In the rows, zero is written as 128.
A single turn carries every row of the set below to another of its rows. Some are shown first; where does it send the rows asked next?
fogo: [145 117 158 134 122 142 138 129 106 108 120 111 150 104 146 130 100 115
 139 156 146 104 131 149 125 142 149]
sov: [136 142 153 129 145 140 125 131 123 127  90 108 119 141 119 100 119  91
 107 163 144  95 109 118 100 131 142]
pefe: [147 149 126 118 150 133 126 136 132 135 103 111 134 140 143 120 125  90
  94 166 130 102 113 116 109 125 150]
kupi: [153 128 121 120 119 135 112 142 109 138 126 114 141 112 119 133  83 102
 114 183 137  99 124 153  73 134 145]
Tamaz: [151 123 146 129 118 134 132 135 117 111 132 115 125 111 147 132  76 112
 139 153 145 101 144 139 123 150 145]
nogez: [145 111 124 117 133 128 134 145 114 133 137 123 122 122 126 116  83 133
 134 150 154 127 109 135 118 132 144]
fal: [141 107 127 115 120 131 140 155 113 133 125 127 128 128 132 126  89 130
 138 158 149 117  96 137 114 130 141]
lapop: [135 130 145 127 143 137 115 135 105 127 114 127 155 106 112 137 103  96
 131 177 135 108 113 148  75 125 149]
nopor: [140 115 127 107 120 136 133 143 106 127 122 126 139 117 131 117 102 144
 136 157 150 122 102 150 119 132 138]
Nus: [145 153 142 133 151 145 138 142 135 129  94 108 134 132 145 120 118  96
  94 175 136 106 110 116 101 128 144]
bafav: [139 121 155 136 122 156 140 138 121 121 117 101 130 118 140 127  94 106
 135 147 147 119 142 156 122 132 158]
zes: [144 129 138 125 124 134 105 135 107 128 120 118 128 108 107 119  82 106
 124 176 146  96 130 149  68 138 138]
zam: [150 146 147 140 153 138 113 120 124 117  96 120 131 120 137 124 126 111
  97 153 123 108 112 116 108 138 146]
nogor: [143 146 132 115 138 138 110 142 117 138 118 113 137 102 123 122 100 107
 120 168 143 128 140 155  69 116 149]
Gon: [141 133 143 122 135 134  98 131 109 122 119 130 134 104 108 142  91 104
 133 166 130 108 120 144  74 140 140]
Nav: [148 131 141 119 118 148 143 148 128 122 128 106 141 117 156 143  84 105
 132 161 145 109 139 150 124 138 146]
gugu: [145 114 158 138 124 137 145 144 118 121 120 106 134 116 150 143  85 103
 139 153 145 113 128 135 122 139 150]
voze: [135 118 131 115 130 128 127 147 117 127 130 136 123 117 127 120 105 136
 141 140 151 117 110 143 120 126 145]
Dad: [151 136 135 143 146 137 126 128 125 117 107 122 125 133 130 118  96  95
  98 178 132  79 107 107 102 150 142]
tapo: [135 123 127 103 128 149 136 145 115 129 127 125 127 129 123 117  88 130
 138 158 148 131 109 149 119 132 142]
vetiz: [153 143 136 127 134 145 107 117 119 119 109 112 136 119 131 121 118 119
  85 169 131  75 111 127 110 157 131]
gaf: [151 129 149 126 123 138 135 137 121 114 123 112 135 104 160 130  97 119
 135 148 144 117 148 146 120 134 151]
teda: [142 121 155 135 140 125 114 141 107 139 116 106 146 101 119 137 104 103
 120 167 147 116 117 143  68 124 145]
Nata: [146 146 139 114 139 136 119 133 127 141 108  89 129 132 134 101 120 106
  84 165 154  93 118 126 103 134 130]
mab: [132 120 128 108 136 137 139 155 122 135 137 129 136 126 128 131  98 125
 138 154 152 116 101 146 121 124 144]
kedet: [136 128 154 125 122 157 136 135 120 109 123 115 136 119 135 138  83 101
 143 159 141 105 135 152 127 145 148]
Malov: [151 129 133 132 139 125 120 123 117 126  97 119 128 142 128 123 113  92
 101 165 125  89  98 107 107 146 144]
kaziv: [147 146 150 121 144 130 105 124 128 129  98 109 120 127 133 121 134 108
  97 142 133 107 113 116 107 135 137]
guzul: [160 152 121 133 136 135 113 131 135 127 108 116 112 128 147 111 106 109
  88 163 129  99 129 116 101 141 147]
nevuv: [143 143 147 111 134 136 108 116 115 120  99 107 134 129 125 113 122 111
  99 169 137  84 107 122 108 153 120]
kab: [132 111 132 118 119 142 133 151 115 133 121 123 118 128 117 115  97 129
 138 148 154 112 105 153 114 125 146]
Pubon: [153 140 130 110 127 130 104 142 117 140 125 112 146 101 130 139  97 115
 114 174 140 114 131 151  71 131 135]
rig: [160 142 124 117 134 128 103 119 127 133 113 107 115 137 133 115 108 106
  86 157 129  98 122 116 108 147 135]
Moz: [136 108 127 116 131 137 136 143 113 138 136 114 137 121 123 115 100 136
 126 153 160 115 105 152 122 127 145]
ruli: [151 143 142 136 133 146 118 132 129 138 100  88 125 123 138 111 121 114
  76 161 142 101 119 132 101 138 138]
Kete: [148 119 141 130 110 149 136 135 115 120 131 101 140 112 145 122  91 111
 127 160 152  97 144 161 124 143 150]
ros: [134 144 161 140 148 156 118 122 127 118  94 105 118 129 112 110 110 101
  99 161 140  96 110 123 104 146 137]
Geno: [147 127 139 134 139 130 108 142 117 145 119 110 131 109 118 137  95  98
 117 159 134 132 129 145  70 121 156]
ruf: [145 157 125 109 141 145 119 125 126 121 105 117 124 145 126 102 105  92
 103 178 133  92 119 120 107 143 136]
nobav: [142 166 134 115 137 158 121 136 140 121 109 113 122 133 133 112 105 103
  95 178 140  86 123 130 103 145 131]

nobav turns into ros
kab turns into Moz
Where do these go?
pefe turns into ruf
gugu turns into Nav
Pubon turns into Gon

